128 stands for zero in the data rows.
Some points, one per row:
[113 181  89 152 143 143  98 150 114 102 182 152 177 182 165 162 147 126
 177 172  88 178 158 153 111  79  90  90 131 162  84 109 141 146 122 146
 138  83  66  65  64 116 168 172 186  88  72 135 145 160  83  94  99  84
  72  54  81  97 127  79 107 177 121  88]
[150 132 101 119  87  93  90 135 133 131 175 132  95  97 183 126 100 101
 176 168 163 168 110 161 151 124 170 172 129 145 189 188 166 164 163  88
  73  85 121 157 111 151 177 193 146 195 198 197 184 175 172  84  80 101
  84  70  88  77  81  86 137 102  74  84]
[150 168 158 158 122 155 102 173 171 107  58  91  66  82 136 112 116 113
  89  82 120  75  70  66 128  86  70  69  86 105  96 139  95  78  78 102
 185 155 181 205  97 127 159 164 172 158 156 122 115 190 112  87  73  80
  73 162 139 157 117 133 189 181 156 157]
[172 109  98  85  64 130  85 118 145 129 184 177 171 160 174 146 105 109
 176 143  98 133 182 187 190 183 172 143 152 175 176 145 141 117 111 107
  77  73  71  53  67 153 178 185 196 173 118 151 169 156 179 172 147 167
 117  95 132 127 119 114 127 142 155 162]
[184 184 163 127  97 146 158 167 148 152  78  69  65  70  94 145 180 182
 186 168 166 160 123 100  99 114  78 176 139 141  68 103  75  74  67 103
  82  84 180 182 187 185 183 117  98 163  81  69  65  85  95 108 151 130
 195 182 189 188 185 143 175 176 154 131]
[152  91  85  94  91 125  83 100 122 110 162 114 134 147  96  73 110 104
 100 137  73  75 155 145 172 190 182 191 173 150 118 103 113 143 126 168
 153 103  81 186 169 129 103 115 123 103 126 133 106  70 187 187 191 203
 215 144 132 137 179 132  97 112 111 108]
[101 129 100  76 175 154  97 108 129 101 169 187 193 193 174 118 135  85
  77  75 163 113 141  91  80 106 135 122 151 168 118 134 147 133 165 172
 133  90 174 139  77 107  91  80  80 155 141 135 103 179 129 101 113 140
 105 142 164 165 131 186 160 118 178 150]
[190 194 190 189 192 118 170 140 106 180  99 109 102 118  94 181 175 152
 102  82  88  96  81 107  88 103 134  94 105  82  70  90 101 170 187 180
 179 129 120 108 175 162 134 137 117 140  86  76 189 163 184 157 141 102
  95 108  87 107 145 139 147 119 117 167]
[ 82  91  70  88 172 119 141 162 129 147 150 193 190 174 116 105 139 175
 185 105 181 143 106  94 103 111  83  81  86 147 139 168 188 173 166 142
 168 167 188 175 163 169 137 112  88  94 113  78  90 114  79  68 106 103
  80 128 135  88  68 102  87  77 134 175]
[ 78  81  65  63  69 180 140 139 168 120 135 190 183 164 150  96  73  76
  65  76 177 154 115 108  76 174 159 181 176 185 102 145 169 182 181 191
 182 152 162 133 162 182 178 187 139 148 136 134  92 157 127 122 147 127
 133 164 123 116 129 191 120 192 185 187]
[ 99 104 104  68  67 187 174 169 183 189 166 183 163 120 127  76  68  73
  70 134 153 124 172 167 130 153 167 127 173 141 166 163 175 174 158 109
  96  82 104  78  73  86  73  89  74 185 163 146  93  99 107 166 157 133
  73  54  60  62 118 175  98  74  83  79]
[118  84 132 165 171 122 138  94  82  86 163 166 151 154 183  76 148 132
  87 112  59  74 128 112  80 183 181 184 178 150 123 113  98  76  91 111
  87  99  81 104 152 119 115  96  83  79 141 172 124  86 156 125 177 191
 209 186 190 189 194 173  90 143 106  97]
[ 61  75 120 148 161  83 110 107 145 102 109  88  90 133  84 195 182 162
 127 175 172 178 168 166 150 183 177 160 150 111 150  93  80  69  92 153
 135 123 163 195 192 191 176 163 157  98 150 142 174 174  66 141 171  91
  73 168 160 131 120  98 174 133 147 162]
[101 135 119 109 175 170 161 148 134 117 114 130  90 125 188 117 104 146
  80  70  96  91  69  70  59  99 157 117 132 164 164  98  90  67  79  97
 146 156 136 110  71  74  70 105 101 113  73  65  87  77 159 138  98  72
 166 130  95 123 105 160 174 149 109  89]
[ 83  78  64  61  58 165 159 161 104 108 133 113 141 174 170  95 103 118
 128 189 185 177 136 144 128  96 106 129  78  68 171 178 180 184 189 133
 155 112  83 113  90  88  89  87  74 168 129 144 116 101  64  90  75 136
 121  79  73  75  74 141  87 149 147  88]
[178 159 163 161 162 122 173 145 141 106 184 186 187 183 205 111 163 141
  95 102  55  82 158 132 120 197 187 177 178 148  90  82  65  68  68 128
  88 166 132 156 140 130 106  96  72  70  86  88  89  91 142 111 172 181
 194 166 174 154 133 119  97  88 161 175]
[190 169 103 120  85 159 124 113  81  77  59  50  68  69 153 168 157 108
  85 106  66 107  81  84 101 172 137 149 115 111  63  77  79  74  80  90
 100 140 112 103 176 169 148 101 154 101  89  71  69 146 184 174 160 118
 179 161 175 161 140  97 106 120  80 118]
[112 168 173 188 198 181 171 176 158 176  60  69  57  68  98 133 149 175
 160  89 162  90  82  93 189 145 138 114 169 126 152 111 128  79  69  76
 168 114 161 184  65  78  92  99 164 165 158 109  84 171 177 187 168 172
  78 109 139 128 127 107 188 177 109  96]
[117 148  96 134 109  85 116 141 194 182 186 170 143 141 178  81  87 105
 155 151 149  76  79  78 103  70 109 112 112 159 189 190 195 176 191  79
  76  90 186 175 147  82 150 108  87 104 150  97 138 108 171  94  68  72
  65  53  60  82  69 127 158 175 150 132]
[161 143 102 100 103 165 160 140 167 129 166 160 151 158 191 140  76  77
  97 144 134 144 123 163 161 156 191 183 173 158 189 191 187 186 187 100
  78  86 172 171 134 139 179 115  76 155 137  91 125  76  87  63  62  77
  95  69  73  62  59  75  92 159 129 148]
[103 155 161 131 148  77 122 110 133  86  94  77  65  67  63 149 168 160
 138 129  91  75 112 101 130 100  94 109 129 103 141 110 101 110 101  83
 131 121 101  82 158 111 174 178 175 133 183 165 134 108 172 138 100 134
  87 186 194 206 205 184 169 188 141 164]
[ 71  58  87 117  81 144 163 168 156 140  82  71  70  72  53 124 101  83
 178 193 186 144 159 171 178 132 132 118  74  66  56 116  91  88 182 184
 171 170 148 124 140 114 106 144 181 161 100 180 165 108  52 133  80  74
 110 119 115 174 167 115  99 166 163 189]
[175 148 167 162 170 104 119 126 154 183 191 193 201 198 195 122 132 166
 194 172  97 167 149 112 146 131  88  84 123 165  89 169 172 170 157 133
 109 153 147 100 101 106  97 130 111  73 100  85 149 170 177 129 157 169
  94  57  77  99  81  80 183 157 124 144]
[ 76  90 139 116 146  92 136 144 157 115  75  82  76  65  65 108 109 160
 180 144 102 155 178 182 175  96  96  96  68  65 135 186 179 184 190  91
  83 101 152  96  56  83  78 105 143 117 149 135  98  76  97  66  55  57
  79 130 117 111  91  91 165 123 131 170]
[190 197 195 194 194 189 154 126 142 124  70  64  81  75 169 194 177 177
 144 167  72  81  67  95 126 173 111 101  83  66  56  76  75  78  73 126
 148 178 121  83 178 148 100 156 182 156  83 130 147 165 182 161  99  86
 147 140 179 181 179 183 171 154 125 106]
[136 131 119  96  82 163 103 105 151 131 125 127 165 163 107  94  79  72
  64 140 108 114 155 111  91  81  75  81 139 124 110  85 108 109  90 104
  79 124 170 172 107  82  66  60  66 172 108 151 108  73 145 173 102 123
 158  69  67  68 126 180  96 141  84 101]
[ 86  65  81  98  75  88 146 112  84  76  71  60  55  67  63 180 158 154
 172 153 172 182 171 162 183 109  82  86  71  99 113 135 165 186 191 154
 145 160 159  80 118 145 127 148 195 178 170 188 180 181  71 116  93  96
 175 151 108 155  88  70  86 167 172 184]
[162 163 177 147  96 145  94 132 151 133  61  65  68  72  76 131 151 125
 123 158 167 184 164 177 192  79 104 142 167 119 136 157 163 144 121  94
 146 100 114  81 131 159 164 129  86 162 108 131 110 184 116 153  94 140
 118  86  91  87 103  84 105  82 128  88]
[ 79  69  70  69  81 155 126 118 166  91 169 155 187 186 173 178 152 104
 156 177 132 153 190 180 170 178 178 162 167 184 177 172 150 156 125 113
  83 108  74  58  72 127 186 180 205 184 176 160 164 110  97 119 148 152
 145 129 163 160 167 120 146 134  99  90]
[ 79  82  73  77 163 154 136 112 133 141 170 158 145 127 102  94  87  80
  85  78 100  90  76  92  79  91 176 145 182 168 176 193 184 177 163 158
  93  81 166 167  66 119 112 111  96 160  91  71  77  86  89 116  99  93
  84 166 130 107 106 104  80  76  77  87]
[108  88  84  81  71 165  93  85  72  99  70 118 137 167 171  85  84  78
  75 103  66 151 164 110 136 109  82  72 160 168 165 154 131 132 108 118
  90 174 161 171 133 107  85  68  78 113  72  97 162 163 171 146 167 132
 104 176 121  71  63 107  62  65  73 141]
[ 65  84  89 123 174 160 115 129 113  80 172 181 185 179 161 172 154 150
 120  90  98 159  84  89  81  75 133  97 145 176  96 100  88  93  94 188
 167 154  97  76 186 178 164 172 195 165 127 180 144 121  63  63  64 132
  86 102 181 169 159 179 168 183 176 167]
[167 132  87  96  76 137  95 113 100 164 140 120 119  90  91 174 172 121
 100 142  79 118  94 125 151  88 144 168 162 158 177 147 115 169 106 132
 116 109  83 169 155  79  85  96 100 168 168 161 127 102 174 178 176 175
 169 106  80 106 137 140  89  74 108  92]
[ 96  68  65  87  78 139  87  84  85  99 111  92 148 162 194 111  79  75
  56  63  55  90  73  75  75 101 149 125 187 186 107 104 111 117  91 148
 157 163 170 187 107  81  76 124  91 104  89 120  83  68 166  88 101 157
 200 171 141  91  95 174 117  80 116  83]
[132 134 134  96 158 160 102 126 157 133  58  58  55  61  76 123 103  87
  71 124 143 165 137 167 197  71  89 156 172 144 157 169 131 110  88  62
  83 132 130  83  97 114  81  78  80 164  90 111  88 115 153 171 180 185
 149  98 156 140 124 113 142  93 105  95]
[175 179 168 118 139  73 160 167 167 192 180 147 168 157  86  91 162 198
 197 181 182 139 138 138 169 107  92 178 139 164  76 116 141 131  88 128
 162 111 101  67 122  82 167 164 168  86 171 178 155 187 107 128  97 122
  81  84 144 151 143 169 192 182 176 158]
[105  73  84  90  90 176 188 186 184 159 159 108 165 157 129  80  64  58
  54 105  99 154 180 173 138 175 136 132 178 151 149 100 130 130 104 109
  87 144 172 187 175 171 111  76  73 165  88 146 154 132 193 180 135 148
 179  79  90  72 153 192 127 112 116 100]
[165 144 129  94  83  77  85 177 163 174  64  86  65  60  58  98  86  78
 107 107 166 146 164 180 179  74 102 182 175 113 115  87  95  68  60  93
 126 117 145 153 175 159 177 148 108 171 134  68  69 153  67 154 172 177
 110  67  69  66  66  68 105  88  86  71]
[ 96  87 159 150  99  99  92 156 131 101 104  91  72 131  77 162 149  98
  93 106 123  68  88 163 178 156 162 161 109 125 103 169 151 104 166 105
 136 125 116 134 178 158 157 155 167 136  77 140 143 114  49 131  92  97
 151 155 124 150 142  78  78 115 181 193]
[129  95  78  80  73 174 166 155 102 117 134 163 185 186 187 118 105 146
 140 189 189 196 182 166 134 101 121 133  88  85 164 159 151 165 170  99
 108  90  71  69  71  90  73  77 110 173 171 141  99  82  51  59  56  72
  64  49  67  72  67 121  82 151 124  98]
[ 69  62  65  57  68 101  89 117 126  96 170 196 197 195 177 175 140 126
  91 102 188 168 161 137  91 134 144  98 142  99  72  85  90 125 163 172
 126  87  96 108 135 160 172  86  74 145  82  95 104 178 100  79 170 147
  79  98  88  70  76 153  99 150 185 183]
[ 89 136  81  90  65  92 156 161 128 117  61  56  80  69 122  64 139  76
  79  74 134 155 165 118 183  82  89 120 171 179 105  78 117 148  89 132
 188 185 142 104 102  66  92  83 167  89 146  98  73 140  66  85  78 128
  79  90  75 137  90  61  66  77  59  65]
[ 66 105  82 103  85 145 101 110  79  89 121 110  95 163 141 194 199 184
 147 119 183 158 143 177 166 184 164 151 154  98 138 131 156 147 116 139
 157  98  70  58 188 174 176 163 186 171 144  82  98 146 155 114 168 177
 109 190 178 147 117 148 157 133 133 137]
[ 84  78 164 161 165  90 177 180 184 194 154 134 110  79  65  91  78 192
 180 171 104  87 152 161 169 124 124  89  76  68 185 163 195 192 195  79
 139  95 156 124  98  89  86 108 153 157 184 168 137  89 104  62  63  80
 136 114  92  86  78  63 110  93  93  74]
[173 157  94 167 174  83 115 112  91  84 177 163 159 157 177  81  89  81
  82  90  46  50  74  60  61 158 181 162 157 104  69  81  70  65  82 160
 122 117  87 159 117 130 104  85  73  59  65  96  88  83 109  92 166 167
 199 137 174 165 174 164 131 137 125 130]
[169 140 101  98  99  81  85 106  97 117 180 154 170 155 191  83 105 168
 158 156 150 164 105  84  78  79  67  92  82  75  97 178 168 174 198 166
 131 152 179 149  77 140 152 110  67  95 169 151 140 126  66  67  62  68
  71  50  67  77  70  89 108 146 151 164]
[178 163 177 187 181 140 159 114  96  72 167 195 182 180 181  74 148 168
 110 113  52  54 106  92  94 175 171 128 115  78  70  73  76  75 152 146
 110 153 126 166 177 175 166 147  90  67  90 115 160 184 179 167 191 185
 174 141 153 154 174 180 118 100 138 104]
Here are 16 more points, each followed by its number:
[188 186 188 172 164  96  79  87  99 160 104  93 138 112 166 184 167 131
 127  98  93  64  80  85  66 166 138 109  83 176  87  82  74  98  79 153
 118 178 136  71 125 122  80  96  82  76  63  77 114  92 175 174 144 117
 194 177 120 128 178 155 151 104  87  75] 0
[100 101 100  89  89 118 136 156 115 150  82  67  74 121  88 196 188 184
 155 149 171 159 108 140 168 187 170 100  91 110 145  90 143  94 113 160
 101  81  87 114 148 187 192 201 191 187 181 109  95 118 136 181 161 155
 129 190 195 188 176 151 176 155 168 157] 1
[171 163 196 193 165 153 144 104  94 170 197 195 193 200 176 106 140 159
 142 111  71  57 162 146 149 181 165 106 135 101  77  78 118 114 181 113
  87  87  75  95  76 112 118  88  91  63  81  78  95 100 116 125 178 168
 191  81 146 156 120 176  66  70  86 149] 2
[120 151 130 125  99 146 169 122  95 102  61  55  61 102 165 166 173 178
 168 111  83  86  86  78 123 167 173 192 148 165  72  91  68  70  62  89
  76  72 175 137 159 133 180 138 135 114  88  74  66  88 174 153 172 178
 214 204 196 198 196 172 172 145 109  81] 3
[ 97  91  94 142 106 179 149 133  84  78 140 166 166 149 126 162  95  91
  95 139 183 153 144 171 163 100 138  99  81  81 157 124 158 183 146 146
 146  82  71  85 154 183 181 147 182 186 169 158 177 157 169 141 128 155
  83 159 138 123 187 179 174 193 175 137] 4
[ 73  72  92  77  88 169 144 156 163 124 137 183 180 190 179 103 131 108
  79 140  78 152 154 131 134  94  65  62  85  95 101  86  78  69  73  77
  84 197 189 181 190 187 186 184 190 188 154 121  84 143 178 144 141 100
  68  90  90 107  79 156  74  66  69  78] 5
[ 71  96  89  83  96 165 103  80  71  87 135 117 159 116  82 108  92  73
  88 148 179 158 116 146 117 103 173 123 176 167 156 165 194 192 181 171
 165  98 155 158 148 171 149  92  73 132 142 175 184 177 146  82  77 102
  90  97 141 155 174 174 123 155 144 110] 6
[ 91  89 172 175 178 116 188 186 187 188 114  87  77  61  60 122 164 197
 191 185 151 154 184 192 179 114  82  76  76  68 176 183 179 171 178  73
 104 143 164 173 140 111  93 169 126 101 190 177 144  95 141  84  70  66
  92 162 100  75  88  76 183 150 136 146] 7
[121 115 141  91  71 117 139 137 138 165  84  99  94  76  61  71  68 128
 150 161 180 165 123 125  97 116  95  83  88  72 161 165 197 192 180 160
 152  77  64  69 154  96  88 131  79 160 163 172 141 148  59 108 103  85
 148 123  76 125 113 118 115 174 115 116] 8
[104  81 131 135  98 148 136 122 112 176 181 177 180 200 204 153 147 141
  85  82  59  84 147 141  77 153 152 162 137 147 124  92  72  74  70 100
  93  95  73 189 151 166 154 135 132  93  99 109  76  63 148 176 159 199
 220 197 187 197 183 148  92 108 139 101] 9
[167 156 126 171 128 127 100 126 137 114 184 186 188 184 155  76 137 116
 129 158 118  72 175 161 162 161 180 172 165 122  89  76  94  80 173 184
 170 111  88 159  66  69  83  79 103  65  68 128 165  93 113 117 137 120
 178  64 122  86 162 156  94  74  97  76] 10
[ 87  87  91  69  59 134  98  78 134 117 116 157 180 172 154 166 167 107
 190 182 168 123 156 170 130 150 150 112  86 156 179 159 117 145  94  70
  59  80  62  52  86  81  83 170 191 182 177 132 141 159 187 188 187 184
 170 174 174 195 191 156 181 125  97 142] 11
[186 158 109 124  97  68 144 117 106 118 144 112  87  77  65 201 192 202
 195 183 192 175 182 180 162 144 117  65  84 120 184 172 167 169 180 170
 143  79  76  58 146 157 197 199 203 190 177 168 179 163  70  81 152 139
 167 170 170 176 169 135 193 198 182 157] 12
[ 72 128 146 127 151 134 110 111  93  92 170 144 179 185 148 162 126 108
 149 170  96 170 178 177 167 173 151 153 156 170 162 190 177 178 121  91
 167  91  82  75  90 145 188 186 204 181 122 174 159 169  93 175 175 187
 181 131 174 187 178 120 153 110  89  84] 13
[ 87 145 132  99 172 177 132 162 146 118 159 160 179 174 177  89  65  53
  68  59  72  79  99  72  68 166 156 154 150 175 124  94  83  85  68  96
  77 173 147  94  73  70  77  96  91 145  88  65  72  71  99  84 101 101
 190  86  93  72  77 141 104  95  87  92] 14
[116  78 142 116  84  54 154 136 154 177 132 103  80  68  65 136 140 177
 183 175 157 140 176 172 144  93  82  75  73  63 177 160 173 160 189  84
 181 160 184 190 171 110  99  95  94 101 173 161 113 111  51  55  58  62
  96  70  60  62  70  60 179 152 107  92] 15
Which two of these numbered points are nearest to each point below, looking only along the 8 directions in which the first points spread most? Their numbers follow each, nearest first.
[154  80  87 122 119  81  92 102  89  84 132 182 161 158 190  62  83  90
 130 125  57  91 154 144 150 196 184 171 143 157  83  63  59  67  67 111
  77  82  83 177 163 179 170 162 138 106 186 174 141 166 168 129 176 172
 196 183 179 134 139 154 102  94 113 162] > 9 10
[ 87 130  82  76  68  70  97 119 155 114  69  68  72  61 107  62  90  94
  81  77 140 135  79  73 123  69  80 172 172 181 111  89  92 104  77 119
 144 176 154 124 108  89 115 113 169  86 150 103  77 108  77 106  83  90
  98  82  70 103 109 107 112 146  87  74] > 5 8
[ 95 189 196 192 199 175 163 160 160 182  69  64  63  62  74  98 168 172
 184 178 193 139  84  96 161  82  96  97 112  88 159 163 129  85  71  71
 155 157 169 192  84 112  93  81 107 137 113 111 122 124 159 149  86  82
  68  94  86  83  84  58  81  88  85  71] > 15 7
[187 181 177 117 149 140 111  89 132 101  99 169 168 128 137 172 120  81
  81  90  90 154 150 100  99  71 127 184 179 170 173 113  89 115 152 183
 152  84  77 167 117 146 116 120 153 164 144 105 123 162 130 181 183 176
 170 135 119 126 152 104  85  80 150 129] > 5 10
[161 147 119 115 170 142  73  73  82 146 152 201 192 188 120 168 121 116
 134  95 148 101  82 142  89 103  83  93 158 186 189 163 134 135 101 175
 171 142 106  99 179 170 180 159 183 167  97 137 121 126 167 171 108 146
 125 181 178 176 176 178 171 165 170 178] > 4 5
[ 86  94 143 111 142  84 130 110  91  70  96  95  81 128  79 198 180 156
 109 137 175 138 155 161 153 163 185 172 147 102 163  93  80  98 130 156
 115 106 108 147 185 195 182 193 195 182 196 186 176 189 112 161 144  91
  77 180 174 191 190 170 177 166 181 174] > 1 12
[164 158 190 179 170  69 160 156 163 177 101  75  69  57  50 135 168 205
 200 190 181 162 180 174 148 105  69  73  60  72 128 150 169 180 160 126
 149 140  78  90 102 142 114 161 135  97 131 112 145 168 172 162 133 131
  98 161 102  93  91  78 170 172 157 127] > 7 15
[118 175 171 170 133 122 148 120 136  96  60  55  72  66  93  76 161 174
 135  83 113 115  80  79 149  85  94 183 177 190 123 143 124 103  75 155
 172 180 181 166 124 129 134 119 169 160 144 103 122 181 120 180 147 117
 137 174 164 190 186 168 189 147  86  75] > 3 0
[138 165 167 172 166 137 171 131 122 107  89  70  80 107  68 172 190 184
 178 182 169 151 161 118 164 154 117 132 157 110 145 122  88  84  88  74
  90  98  88  79 159 148 169 162 157 106 151 169 185 161 181 170 129  90
  67 162 168 182 177 179 179 195 186 190] > 1 12
[109 113 153 140 148 119 147 117 139 106 172 184 166 183 180 133  97  98
 100  81  76  82 163 138 131 198 194 198 178 156 146 101  97  89  80 172
 184 173 132 185 182 134 110  87 165 117 176 170 151  86 169 152 120 195
 218 189 189 197 187 159 144 158 123  97] > 9 3
[169 109 149 171 165  77 159 117 181 174 169 142 104  87  68  94 103 168
 201 197 199 194 150 157 164 107  67 105  96 145 145 173 164 131 111  86
 164 125 111  64 115  80  89 152 146 138 174 173 172 171 147  96  74  71
  70 121 118 170 174 123 194 169  93  75] > 7 8
[ 99 158 164 174 163  86  89  83  72  76 180 189 185 193 193  87  96 100
 100 107  59  52  85  89 117 183 191 184 174 114  68  86  79  63  80 156
 154 111 110 196 184 170 181 166 157  89 103 175 138 109 108  86 150 181
 207 159 183 152 166 104  92  71  93  91] > 9 2
[140 123  88  76  71  64 124 154 163 162  96  86 101  80  54 171 136 191
 193 191 196 185 184 178 169 156 108 106 137 105 179 120  94  73  94  86
  86 100  74  63 115 160 108 192 178 150  92 138  97  78  84 147 146 153
 116 176 175 158 151  85 168 116  90  73] > 1 13
[195 182 144 151 122  78  66  69 112 115 146 111 153 156 104  80 107  87
 191 194 162 179 159 132 150  90  77  77 137 166 104 139 115 135  88  83
  70  71  61  58  74  84 107 178 183 138 126 136 143 175 188 171 176 179
 140  99 161 167 190 161 186 184 175 167] > 13 11
Now 16 new points, numbered from 0 again:
[ 77  76  73  71  68  78  70  87 117  84 184 169 188 191 179 180 174 135
 174 184 138 167 177 178 155 143 147 162 108 165 131 147 123 141  77  84
 111  86  86  78  69 108 167 157 191 160 145 175 146 149 117 171 176 141
 138  78  86 129 166 140 184 184 126 151] 0
[110  81  81  67  78 172 154 122 132 121 138 175 176 156  85  85  72  71
 114 176 179 162 101 115 129 100 166 130 176 131 181 194 192 200 197 143
 120 126  73 103  87 154 142 132  93 152 181 173 169 113 170 144 146 108
  77 125  93  98 102 188 147 173 178 151] 1
[ 88 134 162 180 168 155 126 160 114 100  66  64  61  70 165 178 151 172
 126  87  93  81  70  94 183  90 129  76  83  80 134  85  99  87  81  69
 108 101 135 189  77  71  71  83 168  80  73  73  69  73 107 112 158 156
 132 187 133 118  89  73  99 110  93  84] 2
[117 135 131 180 181 163 168 143 169 168 155 164 161 156 169  72  75 138
 191 186 183 164 133 126 170 124 160 146 101  88 133 167 180 180 191  99
  78  91 171 173 137  86 140 119  82  98 102  91  92  94 158  94  88 115
  87  65  83 101  88 152 155 169 148 134] 3
[127  78  79  80 135 107  97  94  75 101 123 173 106 167 125 173 172 183
 181 167 179 151 123 151  99 111  92  82 171 179 183 174 160 121  93 164
 107  87  73  78 167 136 168 162 179 168 101 102  84 104 161 166 148 187
 166 189 192 192 176 187 186 176 178 183] 4
[ 86  79  75  91 176 169 179 173 137  81  99  69  71  70  62 121 156 150
 130 107 121 153  92  83  69  66  76 120 145 139 172 183 188 185 125  81
 107  78 170 167  82  94  82 111 129 177 181 177 183 137  71  59  53  53
  66  88 133 170 167 160 171 107 170 180] 5
[ 93 104 178 144 110  54  71  65  83  75 158 113  89 141  88 179 151 132
 139 139 127 141 142 115 124 148 154 164 133  97 109  94  85  78  87 156
  85  79  66 117 143 178 182 187 180 117 181 175 142 122  62  94 140 127
  78 184 178 158 163 143 140 175 165 192] 6
[ 81 118  88 152 104 127  93 115 103 176 179 184 149 127 166  70  77  78
 106 140 164 162 167 151 105 164  90  85  83 102 137 169 175 180 130  81
  91 136 151  96 100  90  78  85  81 150 109  96 110  75 139  93 155 116
 111  61  95  74 141 151 155 123  87  78] 7
[106 107 178 174 136  68  80  96 132  97 168 118  77  78  74 183 193 192
 186 168 153  95  73  96  79  77 140 144 168 166 178 172 160  92  73 150
 147 138 105 103 171 155 144 128 132  62 113 162 139 110  75  67  96  90
  74 183 174 187 180 158 155 188 168 191] 8
[167 194 185 175 170  67 103 165 167 184 146 121  87  65  69 103 105 141
 180 178 156 101 151 145 152  98  84  74  72  62 169 176 179 176 167  78
 185 188 175 137 173  97  83  73  71  71 154 120 118  81  44  55  65  65
 138 122 103  95 103  83 174 158 171 177] 9
[172 157 153 125 115 135 188 176 179 139 146  93  73  59  55 194 178 187
 184 174 190 174  83  85  82 107 114 111  96  83 166  79  92  81 146 101
 105  80  82  62 163 171 169 167 189 180 165 147 156 144  87 106 147 144
 130 180 178 157 167  98 173 158 176 164] 10
[163 121 168 148 171 142 184 181 169 182  95  78  97  81  74 181 177 189
 180 177 180 183 180 164 140 179 167 166 139 130 129  78  71  83  95  86
 116  86  87 145 181 193 189 185 186 142 176 156 107 118  99 187 173 167
  98 180 168 146 157  85 191 178 184 176] 11
[180 148 176 165 164 144 117 134 143 163  82  63  72  65 152 156 148 163
 172 109 146  80  75  80 140 174 175 132 177 167  90  86  79  63  65  98
 182 179 146  95  73  64  66  61 108  73  74  71  76  78 179 168 134  98
 183 171 121 157 107  95 168 177 131 144] 12
[182 156 128  90  67  93 100 156 165 143  73  59  58  67 109  83  99  95
  83 109 182 153  80  89 167  65  72 165 168 108  84 102 133 119 157 161
 182 181 173 104 147  96  94  81 183 145 174 161 132 101  91 163 126 115
 156  90  97 155 121  86 148 156 112 144] 13
[116 134 138 112  93 178 143  82 109 100 129 160 158 154 148 177 145 177
 207 206 190 189 203 198 185 195 178 114  86 134 155 146 131 116 109  88
  76 143 144  72 159 153 156 173 184 159 169 114 139 142 172 180 180 163
 153 151 109 156 177 100 129  94 145 115] 14
[ 86  75  79  65 154 113  92 141 166 134 161 192 181 183 151 139 159 177
 177 116 188 187 136 111 113 133  99 144 111 173 152 118 116 144 153 160
 133 114  88  95 136 141 102  81  87 107  93  68  70  87  64  73  86 116
 145 146 164 169 157 102  94  80 133 118] 15
Which two of these numbered points are nearest to each point below, looking only along the 8 directions in which the first points spread most? Their numbers follow each, nearest first.
[ 90  91 174 139 136  68  85  73 107  88 117 112  82 112  71 189 163 154
 139 154 134 147 109 116  80 116 115 164 131 141 120  96  82  78 103 171
 135 109  88 119 160 158 147 163 150  80 172 174 141 156  70  76  95  85
  56 100 118  84 112 115 156 188 178 185] > 8 6
[141 105 180 171 181 173 149 174 149 168  77  68  78  80 174 170 113 148
 107  90  97  87  68  73  85  92  83  91  88  86 112 110 104  79  99 112
 185 173 144 157  77  73  75  66  92  88 114  78  75  74 111  78  93  79
 117  98  96  92 102  77 182 148 128  90] > 2 12
[175 155 146 160 102 165 190 170 144 157  72  60  60  76 121 153 170 167
 153  97 117 154 149 123 138 144 108 184 172 178  74  92  92  75  63 121
  92  70 156 172 187 188 202 187 184 190 139  88  75  99 152 159 167 158
 201 176 177 181 173 144 188 185 140 115] > 11 10
[170 187 158 116 135 136  99 119 113 148 179 170 184 179 148 177 167 185
 181 179 174 189 158 180 146 146  95  82  92 119  96 177 173 159 101 109
 123  98  75  63  68  75 142 138 190 167 147 140 168 133  68 166 171 154
 116 140 175 146 155 154 186 188 189 179] > 0 14
[163 148 151 115 157 154 118 118 167 133 186 161 156 102  94  70 171 159
 176 180  58  66 169 163 129  98 179 127  83  67  90  78  79  74 149  75
  80  65  80 184 139 168 180 167 149  99 141 174 153 136 189 183 153 174
 171  88 112 136 106 120  56  50 172 179] > 14 6
[182 175 162 171 180 160 176 166 148 166 170 126 164 139 171  79  72 139
 105 126 145 161  96 124 154 161 155 174 114  96 151 183 170 185 187 129
 117 166 175 121  96 157 140 114  79  89 169 149 140 155  75  85  72  91
  75  53  79  77  62  78 128 154 161 159] > 3 7
[ 69  95 103 167 163  96  74 101  90  71 181 182 179 188 166 151 112  87
  78  61  62 113  91  80  88  92 171 103 183 148  81  70  88 131 138 196
 187 145  75  75  97 114 104 123 149  74  64 122 137  90  78  82  86 169
 106  95 146 105  83  97 118 172 110 146] > 15 7
[175 159 161 180 162  81 169 135 148 166 115  74  88  76  63 182 177 180
 169 183 179 182 155 180 117 149  95  83 146 108  99 146 165 135  75 136
  73  65  75  81 127  95 177 174 176  77 117 125 184 172  74 160 142 102
  82 103  95 146 161  86 191 178 170 165] > 10 11
[116 137 190 176 166  76 157 152 119 190  92 134 114 131  82  87  77 188
 197 189 173 175 184 161 160 152 106  77  71  80 126 163 192 175 173  85
 166 124 171 112 124  78  78  82  99 138 184 182 152 101  58  79  69  73
  99  84 113 119  90  79 165  87 127 129] > 9 3
[185 166 119 154 109  76  95 105  96 117 192 179 174 167  98  68 133 125
 118  76  93  66 133 119  97 143 120 130 160 159 158 135 109 103 165 153
 158 145 101  63 140 176 129  98  90  80  63 147 140 100 101 103  97 151
 105 157 181 160 175 175 157 121 104 106] > 15 4
[ 91 131  99 145  97 157 111 118  79  78  92 103 159 183 161  81 130  82
  65  97  61  84 151 133 147 176  99 128 161 173 178 166 154 133 114  64
  72 192 180 135  88  64  70  68  81 147 168 145  82 150 156 132  87 121
  73  77  74  79  69  80  66  75  95  86] > 7 15
[ 61  87  98 167 147 174 171 173 168 111 178 204 196 194 192 186 164 152
 114  80 156  92 125  93  74 149 171 156 172 186 182 161 155 105  79  73
 147  88  70  84 178 171 156 150 200 176 168 156 107 115 162 137 101 187
 200 184 180 195 196 173 184 174 150 150] > 4 6
[ 79  74  95  87 122  86 157 121 162 141 125  93  74  67  74 102 133 178
 156 121 134 169 168 154 133  84 118 100  87  93 104 166 140 176 182  92
 115  91 170  88  53  85 100 108 175 169 167 180 149 143 141  86  60  58
  59  90  94 107  82 116 140  94 162 181] > 5 9
[100  89  86  73 162 121  88  86 100 141 157 190 183 188 144 121 100 116
  95  76 154 129  87  80  83  71 123 135 115 146 117 126 173 173 192 162
 154  90 183 144  65 113 148 112 100 174 153  85  74 150 111 132 162 162
  93 165 150 121 142 183 156 133 178 169] > 15 1
